rotation ticks, each row followed by its count of ticks
The counts run from 0 to 141.
[180 118 103 131  93 108  86 148 131 150 130 143 115 128 123 133 101  95
 116 129 100 143  89  96 145 176 128  78 113 157 143 105 127 124  57 122
 115  75 124 124 102 104 159 145  85 159 127]	25
[135 134 109 129 146 136 146  97 161 104 135 150  90 169 129  97  95 151
  78  82 104 134 149 138 125 147 133 116 137 103 118  85 132  99  78 130
 171  86 130  96 110 111 120 153 136 101  68]	120
[ 85 133  81 118  97 135  93  99 155 113 129 129  80 153 119 135  80 110
  75  87 131 109 137 138 141 151 102 131 109 139 123  94 138  89  90 115
 162  83 147  84 117 104 115 153 131 120  73]	121
[ 71 146 153 120 105 131 116 119 141  79 188 111  94 136 119 167 122 108
 109 107 133 100 155 159 132 140  66 194 160 144 122 132 131 127 141 109
 133 173 174 127 164 112  93 120 131 121 125]	0
[ 90 142  93 125  74 134 137 120 153  64 131 122 102  78 102 186 170 132
 148 131 128 132 142 106 147 188 128 132 123 156 159  93 114 105 145  91
 142  94 129 127  99 164 117 121 144 159 148]	61
[151 157 150 129 143 119 136  78 128 125 128 142 102 147 114  98  84 144
 109 109 144  88  94 143 129  76  86 129  94  78 174 114  89  80 136 132
  84 170 150 121 134  76 145 113 105 142 105]	36
[170 133 127 125 144 111 173 163  93 136 104 115 156 104 147  84 122 121
 142 136 142 158  86  63 136 156 179 118 157  98 143 172 106 107 105 146
  96 106 115 164 105 132 162 105 108 146 149]	15
[111 164 122  97  91 112 166 127 136 113  61  93 115 100 145 144 138 111
 133 144 167 144 151 109 154 139 141 148 140  81 131 136 123  64 160 107
 113 109 125 134 102 152 147 124 165 139 132]	53
[160 140 117 117  76  91  66 136 119 143 143 133 104 121 102 152 108 106
 134 143 117 109 102 124 161 149  92  94 101 171 162  98 118 107 111 122
 100 125 149 131  95  91 162 129  94 173 151]	26
[127 105 160 126 129 137  79 153 159 120 211 160 107 173 133 106 114 101
 102 119 108  92 103 137  94 128 134 142 157 144  92 153 109 154  88 164
 145 117 162 132 138  84 129 125  87 113 114]	77
[ 69 114  95 138 113 153 122  99 121  56 180 145 111 110  83 137 187 158
 162 127 133  76 112 120 117 152 113 128 132 151 146 104  91 113 165 158
 142 139 133 115  86 114 117 112 126 159 140]	70
[208 128 156 151 128 124 149 125 154 136 140 180 131 119 112  97 144 155
 170 137 123 127 104 112  93 114 134 100 116  98 153 153  74 126 146 134
  96 106 105 155 108 129 162 101 105 135 156]	106
[138 158 149  91 145  78 149 138 104 123 115 109 130 142 144  90 113 122
  85 126 144 106 117 137 161 111 130 147 180  75 139 155 124  73 112 156
 126 167 182 158 103  82 150 124 118 112 119]	84
[124 127 150 126 141 155 155 143 148 117 122 107 123 107 167  89  83  99
  70 112 165 151 102 104 136 112 174 159 136  99 106 184 116 117  74 114
 105 108 134 149 178 154 117 107 109 122 102]	133
[148 112  88 119  92 130  75 126 152 138 115 155 104 146 115 119  95 109
 122 117 127 119 107 106 130 156 142  72 108 138 101 108 133 102  96 135
 138  43 116  98  89 106 163 148 111 137 105]	112
[ 67 114 101 112 104 139  67 118 116 103 152 136 110 129 125 118 129 106
 108 130 153  50  66 120 156 124 118 125 119 152 132 134  97 102 128 169
 117 138 162 121  92  88 158 123  95 158 126]	74
[ 81 128  99 135 148 142 163 132 123  96 150 101 132 133 146 116  83 118
  80  90 121 147 148 122 139 169 141 170 172 153 111 149 153 139  64 118
 158 120 140 120 158 122  84 122 136 113  92]	3
[154 167 154 142  92 100 149 127 124 117 141 105 132  95 127 160 125 100
 171 136 140 129 126 137 141 142  81 173 121 140 156 163 130 118 154  78
  78 164 132 171 150 126 135  90 124 178 183]	96
[158 115 113 153  81 151  93 121 167 125 152 167 115 137 105 141 139 106
 196 141  98 113 132 113  84 168 125 120 120 164 106 115 125 152 145 107
 137  62  93 118  99 118 149 117 112 145 147]	108
[154 144 142 139  78 121 122 143 132 139 141  98 121 103 149 155  74  77
 122 119 137 152 128 120 142 163 105 163 110 170 140 163 167 142  95  75
  87 126 126 156 170 118 129 106  95 158 155]	95
[116 173 113 113 120  85 176 130  94 103  90  71 131 105 133 128 102 111
 140 125 144 126 145 120 171 163 108 168 152 115 163 143 154  69 144  99
 111 154 148 137 125 116 135 115 140 160 136]	92
[169 138 168 106 149  84 140 159 130 141 146 113 124 160 166  99  84 102
  81 105 126 144 127 131 135 119 136 151 174  99 119 166 128 112  63 140
 119 144 163 158 142  98 131 123 101  98 107]	85
[158 131  87 154 161 132 141  87 124 120 135 146 118 156 117  81  79 155
  92  93 103 121 115 123 125 154 119 101 118 137 150  93 128 120  67 136
 141  90 118  89 103  88 127 134 117 136  77]	33
[116 148 173 126 132 128 180 138 152  84 141 125 121 106 140 131 170 127
 144 142 155 132 133 119 110 110 143 175 165  81 123 186  91 115 168 123
 112 149 128 175 151 160 131  82 140 116 160]	136
[139 151 168 107  53 115 125 139 157 105 136 125 101  85 124 184 173 116
 126 169 149 146 137 127 136 127 111 135 122 113 139 134  95  96 160  84
  91 131 144 164 132 173 148 113 133 141 166]	57
[141 130 108 150  97 121  88  93 155 109 189 153  96 159  89 158 113 124
 146 114  72 108 141 150 108 167  67 125 107 180 130  89 134 139 123 118
 151 117 134  98 114  85 121 130 111 148 124]	30
[114 109 102 149 117 139 152 144 129 100 141  97 149 112 132 125 117  87
 166 111 114 152 135  83 123 194 156 173 175 164 100 167 158 151 107 115
 141  80 100 141 132 133 106 106 121 138 142]	12
[106 140 141 144 108 150  96  70 170 112 175 126 100 164 110 130  84 110
 149 102 134  72 134 149 101 115  68 174 121 135 111 131 141 133 172 103
 102 127 139  98 161  90 123 109 134 129 113]	39
[196 127 105 132 137  86 150 146  98 134 114 157 132 122 126  96 119 142
 129 120  92 160 107  89 148 170 161  70 136 124 154 115 110 102  75 149
 127  93 125 131  80 103 150 135 107 141 122]	24
[197 132 163 144 130  96 160 150 126 121 147 164 127 128 118 117 174 138
 183 152 105 152 120 108 101 157 147 122 165  98 142 153  91 132 144 147
 112 130 116 175  95 127 151 103 105 128 169]	19
[113 155 174 107  94  79 117 133 134 127 172 102 120 147 131 158 109  80
 128 127 119 124 150 153 139 145  77 186 163 141 112 149 163 122 151 113
 120 164 174 144 150  91 132 119 126 121 150]	87
